(in the rows, 128 means zero)
Rotation paths and how fast each direction turns (deg/step):
Each turn is a multiple of 5 degrees from 10 to 175, or 0.
Each row of a path follows its step; steps can be skipped.
path 1
step 0: 144 111 142 113 111 147 138 109 131 161 112 78 130 147 148 119 119 96 113 112 113 155 120 123 138 102 116 126 139 116 104 131 156 117 156 159 137 168 119 133 132 119 120 159 145 121 156 146 136 128 97 133 115 106 152 104 163
step 1: 153 151 174 109 125 125 85 151 134 162 148 119 143 139 127 132 116 126 139 111 141 110 121 136 124 92 139 137 128 106 134 136 92 152 108 115 114 138 137 141 141 139 92 135 136 168 119 136 121 170 90 141 129 108 114 145 113
step 5: 150 118 155 98 92 142 166 170 142 137 139 112 118 126 124 123 118 120 113 112 102 105 113 117 154 105 135 113 161 107 117 136 148 139 110 174 124 122 106 120 112 90 86 117 127 142 130 133 111 123 139 131 137 110 151 114 128
step 7: 124 132 104 137 122 126 129 103 137 156 139 126 167 149 107 120 157 137 117 126 118 117 117 169 157 103 83 100 97 160 99 110 167 137 166 113 127 118 112 118 119 115 107 141 122 125 136 116 101 142 133 154 127 133 127 113 109
step 9: 137 116 130 101 126 99 93 115 155 137 163 160 130 150 106 119 118 140 91 137 100 142 108 101 130 161 125 134 155 110 140 153 156 144 130 112 117 128 84 133 148 116 108 120 106 128 104 131 144 134 104 124 100 100 133 113 138
step 10: 121 123 158 98 125 120 130 145 140 143 143 125 122 121 133 127 143 140 104 78 147 95 92 142 126 128 71 120 161 131 129 112 118 132 125 121 131 106 99 151 86 111 137 116 152 125 126 149 118 121 166 161 132 132 148 129 127
step 13: 111 146 156 119 127 110 119 156 130 145 135 88 110 121 91 109 113 113 112 134 149 117 85 130 104 134 132 147 89 119 128 126 132 118 98 129 128 103 116 148 144 129 133 105 136 129 121 110 144 124 92 177 138 107 163 103 146
step 16: 138 121 149 139 135 112 136 151 159 138 122 82 148 159 117 101 124 113 106 142 110 127 156 135 125 93 142 124 162 129 101 140 104 102 102 140 135 149 108 118 138 134 104 153 109 147 122 123 112 157 107 153 102 104 156 113 127
step 20: 119 122 164 122 127 130 118 139 145 127 112 125 145 143 138 134 119 117 131 142 119 120 115 120 137 137 110 136 123 95 131 164 181 148 129 197 126 128 86 112 130 115 130 113 93 115 110 103 133 151 133 148 105 141 113 98 125
Directions:
131 121 129 128 124 134 130 127 121 127 121 120 125 129 125 123 126 121 139 123 132 133 125 127 131 123 123 122 131 135 124 131 127 125 117 129 140 118 130 136 124 113 129 127 124 124 123 130 137 126 126 133 129 133 132 124 134 : 140
119 126 127 130 135 123 130 126 117 130 127 132 130 132 120 125 124 126 126 129 133 128 128 122 130 123 111 127 125 137 118 131 123 130 129 132 125 134 133 135 128 136 127 126 129 128 124 132 121 122 140 117 127 131 128 124 120 : 90
128 120 131 128 121 130 128 122 129 124 132 121 129 123 132 125 129 131 129 119 124 132 126 115 125 132 129 138 136 122 123 129 129 125 127 132 118 130 124 121 125 128 131 126 130 125 121 142 128 123 129 136 122 135 122 120 118 : 70
129 130 119 123 137 131 133 123 129 125 125 132 121 133 128 128 123 117 140 125 124 129 131 127 137 135 130 130 128 126 138 132 127 138 131 140 122 140 124 124 126 127 131 124 125 128 130 134 134 130 129 125 133 126 136 123 133 : 125
127 130 125 126 121 127 131 117 137 133 118 127 132 132 127 132 120 129 118 135 124 120 123 125 134 137 128 135 132 140 124 129 130 130 121 128 137 130 138 123 125 128 130 126 126 131 134 126 131 131 125 128 126 121 123 119 124 : 160
131 119 136 126 122 120 137 127 128 132 125 134 127 134 125 131 120 123 131 136 131 124 122 130 121 129 138 128 126 115 120 132 124 132 133 122 133 127 124 133 128 133 117 118 129 124 128 138 133 129 126 125 132 129 133 128 123 : 90
path 2
step 2: 124 116 99 146 93 161 170 145 129 147 140 119 137 124 114 144 115 145 126 148 107 136 87 149 148 129 109 104 119 122 116 125 133 116 146 130 83 134 126 146 129 127 134 160 126 126 171 174 131 122 123 140 138 115 126 148 112
step 3: 116 119 116 140 135 157 123 146 113 118 164 143 122 132 125 119 144 138 149 122 101 116 100 126 123 150 113 151 103 122 150 124 107 133 131 117 95 120 110 116 80 133 125 131 145 118 177 175 162 118 145 113 125 116 135 153 129
step 4: 137 106 125 155 121 151 135 145 85 113 126 154 110 120 126 99 158 154 113 128 97 126 95 155 141 126 125 138 129 119 105 122 119 113 162 118 108 154 111 115 138 101 104 117 136 144 157 148 123 126 166 127 111 130 142 133 94
step 7: 145 128 109 170 140 145 153 113 137 161 98 133 135 138 150 137 142 94 113 111 120 141 98 160 146 137 125 148 121 128 127 141 105 119 132 99 139 116 136 117 104 141 119 116 131 130 172 157 155 133 139 102 158 142 158 116 128
step 11: 125 139 101 138 126 160 136 119 127 152 114 130 116 152 147 119 122 139 142 133 95 120 81 163 110 145 168 114 128 104 107 142 146 99 168 131 98 141 117 122 126 119 122 152 114 143 158 161 119 133 153 139 142 115 134 125 115
step 15: 113 129 150 155 90 138 162 144 106 131 136 141 103 130 148 117 135 139 120 147 127 139 114 164 139 132 138 138 123 141 124 123 106 119 169 124 103 155 119 141 138 113 107 122 165 140 137 150 163 109 170 113 131 153 147 147 111
step 19: 95 118 141 146 126 159 102 117 134 105 105 122 140 146 152 161 161 140 144 132 120 145 99 163 130 129 152 125 121 130 128 111 108 102 164 116 143 115 144 115 117 156 140 151 139 96 128 152 146 112 147 102 125 138 145 155 113
step 21: 134 146 146 141 134 156 101 138 118 133 150 130 127 149 128 126 123 135 139 107 104 125 86 123 127 160 136 148 152 112 144 143 124 119 141 133 109 107 148 111 77 143 132 155 156 114 168 164 156 140 125 122 118 112 152 148 128
step 23: 133 125 106 163 147 138 124 135 111 99 136 136 128 147 155 144 125 129 142 162 128 140 90 137 151 158 136 166 145 97 134 102 125 141 133 123 74 95 137 138 135 154 112 150 120 131 147 143 138 120 159 124 147 137 137 131 120
Directions:
121 125 124 129 136 134 132 128 128 123 135 134 123 132 126 131 131 124 124 141 130 127 137 130 133 124 124 131 131 130 124 131 130 131 120 123 124 126 129 133 124 108 129 115 133 131 124 137 130 127 131 128 126 130 133 125 122 : 35
130 125 127 128 128 119 117 133 116 121 127 128 134 131 128 134 126 128 128 138 131 125 129 132 128 125 131 124 130 126 120 129 120 124 123 122 121 129 130 136 133 136 128 129 130 125 122 118 115 119 134 120 125 130 135 129 124 : 80
128 128 131 128 128 128 131 123 124 126 133 133 120 132 128 141 131 127 126 134 121 128 127 130 119 119 119 141 129 131 128 121 135 125 132 129 126 133 138 125 141 137 129 129 125 120 122 128 131 127 124 135 134 126 123 126 121 : 100
125 135 128 125 121 126 139 131 128 125 127 134 134 122 125 128 124 135 136 128 132 128 129 138 123 122 123 118 142 133 123 129 126 118 134 130 133 136 122 126 129 124 122 127 124 134 132 127 128 126 130 137 121 129 129 120 120 : 160
132 120 125 135 128 131 119 120 136 140 116 130 132 128 132 140 124 135 133 131 128 128 133 138 135 126 126 124 123 135 131 127 131 128 123 125 133 122 127 133 129 131 137 126 128 124 133 125 133 126 130 136 122 133 125 123 127 : 60
path 3
step 4: 97 96 126 134 103 112 117 144 98 147 114 106 94 159 111 171 155 136 113 113 110 117 125 99 94 135 146 122 145 154 147 128 138 90 141 100 118 138 132 128 127 118 119 130 149 134 106 137 91 143 167 163 111 98 128 121 123
step 8: 126 110 132 111 138 127 119 161 112 121 93 152 103 156 138 176 138 156 110 111 151 128 152 142 86 111 103 153 125 139 141 121 133 96 142 130 159 114 161 124 105 137 162 117 136 134 104 114 112 146 155 94 101 112 127 141 149
step 9: 132 150 117 126 141 112 132 138 117 177 89 129 116 107 133 154 136 150 141 123 112 144 134 100 98 114 99 143 113 123 130 122 134 83 163 122 123 134 147 121 157 72 124 140 148 113 98 103 95 126 112 117 142 127 129 163 152
step 13: 130 106 136 155 110 113 110 141 127 121 94 129 128 134 95 148 103 168 113 98 150 164 132 104 111 113 112 103 148 119 156 100 133 91 151 112 109 135 115 105 153 108 125 122 141 144 103 110 81 132 134 150 135 97 135 102 126
step 14: 124 150 143 110 111 136 120 155 121 139 115 101 94 167 97 173 153 138 140 106 129 155 156 134 109 115 123 138 147 144 122 128 113 117 162 83 121 135 151 127 106 87 103 104 136 120 138 139 116 137 129 137 133 99 157 118 90
step 20: 101 134 150 100 128 131 123 151 84 124 117 156 92 138 111 160 127 128 129 99 109 152 131 107 144 120 117 137 150 87 109 111 143 118 96 100 151 106 128 115 134 90 134 127 149 142 93 143 76 142 117 125 138 151 130 136 124
step 25: 159 134 80 132 116 157 118 144 125 143 134 133 84 187 99 170 121 141 116 138 123 162 104 112 146 116 97 141 123 129 87 113 140 101 145 124 122 123 136 100 123 137 132 137 125 133 107 96 108 131 126 126 121 112 146 152 121
step 28: 132 136 117 161 130 142 103 145 103 130 102 132 137 113 82 163 149 142 122 138 134 146 136 162 140 120 109 157 130 87 136 93 150 116 163 134 108 108 121 116 121 107 184 113 125 129 126 104 104 118 113 95 129 124 108 151 140
step 31: 124 151 144 156 134 123 113 136 99 139 113 130 123 169 98 157 170 118 121 91 117 141 142 96 120 129 121 122 129 148 105 125 146 81 127 145 136 164 134 130 115 88 167 122 132 110 113 102 100 114 102 145 125 125 101 114 143
Directions:
122 128 129 135 138 129 122 134 134 124 128 131 131 134 128 128 129 121 126 128 130 137 124 128 123 123 135 124 129 134 133 122 128 134 122 131 121 124 134 135 124 132 128 133 124 139 138 122 127 123 122 133 136 142 120 129 134 : 70
131 134 124 138 126 133 124 133 133 131 126 127 127 125 128 129 113 123 121 131 128 121 126 126 133 136 137 120 133 137 126 124 140 132 140 131 130 127 123 122 128 123 126 122 134 124 124 125 121 127 130 129 124 136 128 128 130 : 115
131 127 118 126 143 137 125 124 130 128 126 125 134 120 119 128 131 132 134 123 127 124 127 129 128 123 132 129 125 134 124 132 130 125 124 132 125 134 128 117 135 131 122 129 125 138 121 120 129 124 120 121 121 126 135 133 133 : 110
130 129 130 128 130 129 126 128 141 124 127 124 117 122 133 124 126 136 131 119 127 133 122 120 137 122 136 125 123 121 136 131 124 118 130 130 122 124 119 128 128 130 126 134 135 128 129 139 126 138 123 127 127 134 127 125 128 : 110
130 126 121 125 129 120 127 125 120 121 132 132 137 125 124 124 129 129 137 134 140 128 131 121 131 127 122 124 128 122 127 127 122 129 136 133 125 126 128 128 122 120 129 132 139 132 122 118 114 134 125 127 133 136 126 128 124 : 95
124 131 118 131 126 126 123 141 127 135 130 126 127 126 123 131 131 132 121 136 136 122 134 135 123 129 125 129 126 119 130 128 131 124 125 132 125 125 126 125 122 137 119 135 137 128 134 131 136 128 125 132 120 129 126 138 120 : 35
121 129 136 129 132 120 133 126 135 120 119 124 132 132 129 129 121 129 134 132 134 118 127 125 121 133 138 135 125 131 136 126 131 121 127 124 124 132 139 133 128 132 126 130 135 120 121 124 128 129 131 128 131 124 136 137 128 : 10
path 4
step 0: 153 119 133 153 147 95 107 162 114 103 139 112 138 160 108 136 142 174 140 128 122 112 112 156 132 112 138 141 135 104 117 139 141 114 85 148 120 166 136 109 118 143 95 119 154 147 116 117 152 104 130 126 122 132 124 142 122
step 1: 149 110 135 100 118 95 96 135 156 90 154 118 120 155 119 91 120 166 122 136 115 122 142 109 112 115 139 163 121 148 143 152 126 103 116 116 129 125 101 112 123 109 116 135 127 123 150 98 152 142 119 142 160 102 133 118 147
step 6: 140 119 165 114 125 101 74 147 166 104 168 106 137 156 116 137 131 133 166 166 125 122 126 125 126 129 148 151 139 124 129 117 116 119 119 128 128 129 106 104 112 130 132 118 137 124 125 94 168 140 136 127 141 125 128 162 129
step 8: 163 129 120 112 153 113 110 153 122 118 168 123 143 130 120 127 81 156 140 133 100 121 138 138 117 143 140 114 141 129 134 152 112 134 101 121 102 118 163 113 150 160 124 160 113 124 140 92 138 148 125 117 126 161 106 152 131
step 12: 146 118 149 124 131 110 78 150 124 95 124 134 153 164 87 99 126 153 134 124 117 120 133 156 158 107 160 124 118 125 141 117 149 81 137 127 119 132 138 112 130 132 154 119 128 134 131 139 157 148 137 130 124 151 119 132 160
step 14: 136 115 138 106 133 116 132 131 109 104 156 108 115 151 161 118 107 129 163 143 136 126 124 156 145 136 158 157 129 129 124 162 150 120 107 102 101 124 143 137 159 126 115 123 157 131 136 112 143 155 119 145 130 159 121 147 179
step 19: 141 108 131 107 140 121 92 142 124 126 161 159 100 173 160 121 100 153 142 127 106 125 118 132 131 105 135 150 139 173 127 151 144 125 106 104 93 136 131 121 136 119 100 129 141 125 156 110 126 151 134 125 140 118 141 130 158
step 26: 152 128 131 119 130 127 127 154 154 106 155 96 141 128 120 90 98 128 147 115 123 112 141 133 125 142 118 166 126 105 143 157 132 87 95 127 114 104 136 101 144 132 109 143 121 111 161 94 149 136 136 140 150 136 96 139 126
step 28: 133 85 137 106 144 93 117 137 150 106 158 116 164 118 125 110 129 171 121 144 98 129 137 132 125 136 121 150 99 118 140 161 138 136 125 149 128 143 112 123 120 150 138 161 122 124 118 100 135 149 106 117 119 125 133 125 178
Directions:
134 127 127 130 114 130 122 128 126 130 119 129 130 127 128 113 123 127 126 120 139 120 134 126 128 124 126 132 128 129 124 129 126 132 125 132 129 124 126 120 137 119 132 134 123 130 126 131 125 129 135 120 129 130 140 132 123 : 130
137 127 125 119 119 125 129 123 135 126 130 131 128 135 131 131 130 125 122 119 119 128 130 119 133 126 120 125 134 124 137 120 129 129 126 123 114 129 131 120 132 132 138 119 125 132 131 132 131 127 130 128 129 126 125 121 126 : 100
126 129 127 140 134 127 128 122 125 134 123 135 125 138 130 121 128 126 127 126 129 126 122 135 128 126 122 140 124 127 125 123 129 120 133 116 124 137 134 127 131 127 134 119 131 115 125 127 130 131 123 122 126 135 130 127 127 : 145
134 135 139 121 127 133 131 134 134 125 118 128 120 130 131 131 134 139 128 127 126 130 127 132 126 137 131 127 124 118 125 118 134 130 134 124 133 127 131 127 139 130 126 129 129 127 127 121 123 121 138 126 134 136 125 134 129 : 120
131 124 123 122 130 129 129 123 124 128 135 134 127 122 126 133 140 129 131 128 137 129 123 131 132 124 130 128 127 134 131 123 131 124 126 128 119 127 121 129 146 132 119 133 125 123 124 122 123 135 129 129 115 127 128 125 121 : 70
134 135 128 132 121 127 131 128 124 122 128 125 120 127 131 128 124 140 137 125 132 130 129 119 126 119 128 124 132 131 126 137 120 126 137 128 121 124 138 128 131 126 121 127 130 114 128 132 132 135 127 136 133 125 122 132 128 : 60
133 135 124 129 133 133 127 138 132 133 126 132 128 132 127 133 124 122 135 135 127 137 128 122 132 124 130 136 136 138 133 125 128 139 133 131 128 120 131 127 120 129 128 127 120 122 123 119 130 127 135 122 124 136 133 122 125 : 25
